In the rows, zero is written as 128.
Families of rows that turns and mirrors carry onto each other, the same ones carrying the whole set onto itself: the rest of each named row's family, in list order:
5 families of 8 rows:
lag: [123 156  97 124 101 113 144 148 134 143 136 172 124]
Gel: [116 136  86 118 106 129 129 151 133 143 128 163 105]
rad: [145 148 101 140 129 105 134  89 113 133 105 167 134]
visu: [146 110 126 156 139 125 165 135 121 135 110 151  79]
zizog: [131 139  94 124 156 113 143  91 142 131  92 160 144]
Dimom: [142 135 126 127 107 120 133 155 151 107 151  95 109]
Paf: [131 123 137 120 126 131 150 159 174 125 129  98 100]
navo: [154 109 132 144  96 101 174 112 150 127 129 152 138]
Kosam: [113 141 104 126 106 119 138 171 126 148 117 155 120]
Vuma: [116 130  81 114 107 137 116 118 141 111 104 112 103]
puv: [155 115 140 133 154 123 142 102 152 114  96  94 110]
rupev: [167 126 125 126 161 117 155  88 162 103 120 124 112]
zeze: [133 135 112 136 148 116 149  93 137 151  85 172 125]
Rore: [171 125 101 139 163 111 157 124 154  96 130 118 111]
sem: [148 133 143 133  97 123 143 158 143 126 138 106  90]
Dugil: [129 143  90 125 143 157 119 119 122 121 111 110 100]
Dugu: [148 128 148 136 111  78 164 130 165 136 123 156 134]
teguz: [125 163 107 112 158 134 113 138 135 129 101 113  97]
dufo: [108 145 138 116  91 125 131 126 131 160 101 148 124]
domeg: [145 147 147 134 126  99 168 143 149 161 144 151 128]
gapum: [159 134 153 145 149 107 153  96 156 114 107 104 129]
Fubag: [142 174 107 148 128 110 152  84 115 127 110 136 125]
kinek: [142 124 129 164 128 137 147 144 120 111  88 153  97]
fom: [137 147 109  93 125  98 140 106 166 146 142 112 138]
tero: [145 136 131 120 122 131 154 160 161 120 139  94  97]
sugo: [162 140 156 142 145  99 170 131 145 145 127 154 131]
nokid: [114 162 115 114 141  92 124 127 146 110 120 136 156]
keb: [136 135 106 131 130 104 138  92 120 135  88 169 140]
mobol: [131 161 112 105 116 111 120 112 166 122 124 114 155]
fuzev: [130 122  92 129 130 137 114 105 140  97  90 115 106]
pefa: [137  97 131 108 124 126 136 166 170 130 122 129 110]
Sofo: [156 105 114 145 129 128 171 126 130 141 110 151  78]
kif: [121 147 133 110 127  94 133 131 157  95 132 120 153]
zat: [157 126 105 147 128 141 153 118 128 162 100 145  81]
met: [170 131 133 125 146 117 154  82 156 107 109 109 115]
Kosu: [152 136 151 126 124  85 169 135 166 153 121 150 133]
Fopi: [110 145 114 135  94 119 129 161 125 156 114 142 122]
nanav: [162 109 123 149 115 144 158 121 142 148 115 131  77]
zome: [126 167 123 105 123 107 121 125 152 114 116 113 158]
Dek: [130 136  86 126 128 150 123 118 117 103 106 114 102]

The rest of the family of Dimom: Gel, zeze, domeg, gapum, nokid, fuzev, nanav
The rest of the family of Dek: Kosam, tero, keb, Sofo, met, Kosu, zome
The rest of the family of Dugil: rad, visu, Paf, rupev, Dugu, mobol, Fopi
The rest of the family of sugo: lag, zizog, Vuma, puv, sem, kif, zat

Families of rows that turns and mirrors carry onto each other, the same ones carrying the whole set onto itself: the rest of each named row's family, in list order:
4 families of 8 rows:
konud: [129 117 142 116 155 165 164 113 150 155 116 118 130 140 119 181 150 141]
rolet: [108 128 130 130 114 169 100 144 170 135 129 123  89 110  98 126 150 150]
tez: [151 143 128 147 151 165 121 144 154 131 133 150 180 128 138 162 123 129]
Kopi: [137 130 134 153 137 153 131 150 145 123 145 153 180 127 136 153 121 111]
Pas: [102 103 152 123 139 151 143 135 151 100 147 132 115  80 114 157 133 153]
bupoz: [113 115 142 128 110 151 112 158 177 139 141 136  90 130  98 117 146 132]
rimo: [159 114 103 112 126 129 110 138 136 122 150 175 138 100 112 105 114 113]
rola: [149 102 113  79 141 140 137 107 143 156 125 147  85 113  94 131 147 142]
Pur: [103 117 144 118 110 169 122 160 166 156 133 128 101 127 110 131 156 140]
Kinum: [130 106 130 131 149 174 154 125 129 156 115 128 141 144 122 182 145 127]
nuku: [130 148  85 130 114 148 108 126 185 146 130 126 122 147  91 119 103 145]
Nir: [118 109 148 126 139 155 175 117 146 150 126 122 136 145 115 169 149 122]
meruk: [133 133  89 104 102 139 132 125 175 163 130 140 125 155  99 111 105 139]
fuvi: [130 126 109 122 130 136 163  98 158  97 137 135 160 108 115 150  86 154]
nife: [137 126  93 114 129 138 155 108 151 117 145 158 163 105 117 140  81 164]
lovis: [172 128  99 110 138 141  94 137 147 131 142 180 134 100 113 112 119 130]
fodi: [144 137 105 119 151 145 147  98 156 105 133 141 157 105 121 160  88 167]
gof: [142 139  99 127 101 136 132 121 184 137 130 139 137 159  99 110 100 133]
zer: [134  98 128  94 135 139 146  94 129 135 139 139  84 113  83 142 147 134]
Gan: [106 111 148 128 137 168 145 142 143 111 147 147 140  77 128 159 131 164]
Zigat: [158 115  90 106 137 145 105 121 134 141 139 185 139  99  97 116 135 119]
kulek: [157 149  90 116 120 144 118 116 182 144 122 139 131 156 103 116 101 144]
nubed: [111 116 136 139 140 170 139 118 151 102 137 133 115  79 109 157 130 179]
Nubus: [158 120 110 115 126 142  94 130 142 120 156 170 121 104  91 102 132 115]
pef: [128 117 139 133 145 162 166 105 138 133 131 112 141 150 111 182 130 129]
gato: [133 136  91 139 140 149 148  99 166 113 139 137 148 116 103 151  83 174]
sofof: [152 140 121 153 136 164 114 141 151 118 147 142 177 140 118 143 114 109]
Gabim: [114 116 153 122 157 165 131 132 153 110 140 136 111  81 119 167 143 166]
mifem: [127 127 138 120 126 164 101 150 179 150 130 135  86 132 101 122 155 143]
dofeg: [151 123 110 143 151 174 118 147 138 132 135 158 182 119 126 150 127 116]
Faba: [137  99 110  94 134 145 141 100 125 165 119 155  97 125  93 147 152 130]
Pila: [139  92 116  84 127 133 155 106 138 148 131 144  95 118  92 120 143 123]

The rest of the family of Pas: Kopi, bupoz, rimo, Nir, fuvi, gof, Pila
The rest of the family of Pur: meruk, nife, zer, Gan, Nubus, pef, sofof
The rest of the family of kulek: konud, tez, rola, lovis, fodi, Gabim, mifem

Families of rows that turns and mirrors carry onto each other, the same ones carrying the whole set onto itself: the rest of each named row's family, in list order:
7 families of 4 rows:
Zop: [159 156 130 129 115  83 158 133 173 133 116  75]
sodal: [150 194 154 108 112  94 150 141 108 116 126  81]
gug: [133 184 154 127 117  93 128 157 135  98  95 141]
Lar: [130 182 157 100  88  65 126 178 104 131 106 107]
komu: [149 136 137 105  91  86 162 102 110 138  62 101]
Ves: [129 155 152 136 101 109 118 149 148 114  91 150]
ribe: [171 158 157  85  77  70 146 144  98 130 100 120]
zib: [144 164 153 138 101  64 152 122 151 163 119  72]
firop: [159 164 179 139 121 100 134 130 124 161 122  97]
dom: [113 152 124 136  80  74 134 127 169 117  92 129]
sif: [152 153 130 133 114  86 154 132 174 139 118  74]
Dokof: [102 169 145 134  94 116 115 153 133 131 122  95]
Dalat: [105 134 135 127  90  95 138 150 138 148  56  94]
soze: [131 176 134 108  98  78  91 134 104 157  78 111]
rif: [164 163 131  91  90  80 112 132 109 139  61 125]
pafeb: [111 166 142 121 110  75 142 109  98 151  85  79]
vemin: [161 182 143  96 106  71 116 161 110 153  68  94]
fusu: [174 149 149 124  92  67 171 118 156 150 104  86]
guga: [129 166 113 129 110  81 141 111 162 105 116 108]
Didi: [128 170 137 106 108  72 161 160 123 118  54  88]
lumo: [156 148 140 107  88  91 104 152 124 172  64 104]
Zelo: [133 159 112 128 106  84 142 110 166 106 113 111]
ravuf: [124 151 160 114  75  82 110 141 102 165 120 109]
mas: [121 183 126 125  96  57 147 135 155  98  94 121]
kupus: [145 129 151 103  59  91 125 163 126 144  89 131]
fiboz: [153 126 148 122  76 131 137 122 136 145 112 106]
zame: [187 154 176 123 115 100 151 129 129 146 107 110]
Fulo: [166 159 139  98  87 111 159 151 135  93  92 118]

The rest of the family of ribe: Lar, ravuf, kupus
The rest of the family of Ves: gug, firop, zame
The rest of the family of mas: zib, dom, fusu
The rest of the family of vemin: soze, rif, lumo
The rest of the family of pafeb: komu, Dalat, Didi
The rest of the family of Zop: sif, guga, Zelo

Families of rows that turns and mirrors carry onto each other, the same ones carrying the whole set onto itself: the rest of each named row's family, in list order:
3 families of 5 rows:
Tiro: [128 169 136 130 112 136 125  90  95 109 130 139 134 156]
birib: [123 107 121 133 158 144 100 157 149 158 154 129 147 127]
benop: [126 174 158 134 116 122 118  98 102 111 136 135 132 149]
Kopab: [133 130 119 138 157 154 102 166 151 154 153 120 155 129]
bomab: [108 104 112 154 162 155 114 163 146 111 103 127 128 139]
Buf: [119 105 110 156 159 154 115 154 152 100 108 145 124 127]
dez: [133 157 141 143 121 139 121 131 118 162 175 125 159 144]
gekif: [108 126 120 147 137 141 129 113 111  84  92 137 111 153]
mar: [128 123 120 136 155 161 114 162 157 158 146 141 156 129]
geda: [108 138 126 154 125 134 122 116 118  71  97 135 116 141]
Gub: [118 172 134 135 104 125 134  95  98 114 136 122 135 147]
tere: [ 97 107 114 154 155 147 108 159 149 109 104 152 130 147]
zipe: [145 171 131 128 123 143 113 123 119 153 171 128 159 142]
Geb: [131 162 136 116 126 140 122 121 124 166 164 124 160 135]
bado: [114 136 119 155 139 123 131 113 113  82 107 149 103 151]

The rest of the family of birib: benop, dez, tere, bado
The rest of the family of bomab: Tiro, Kopab, gekif, zipe

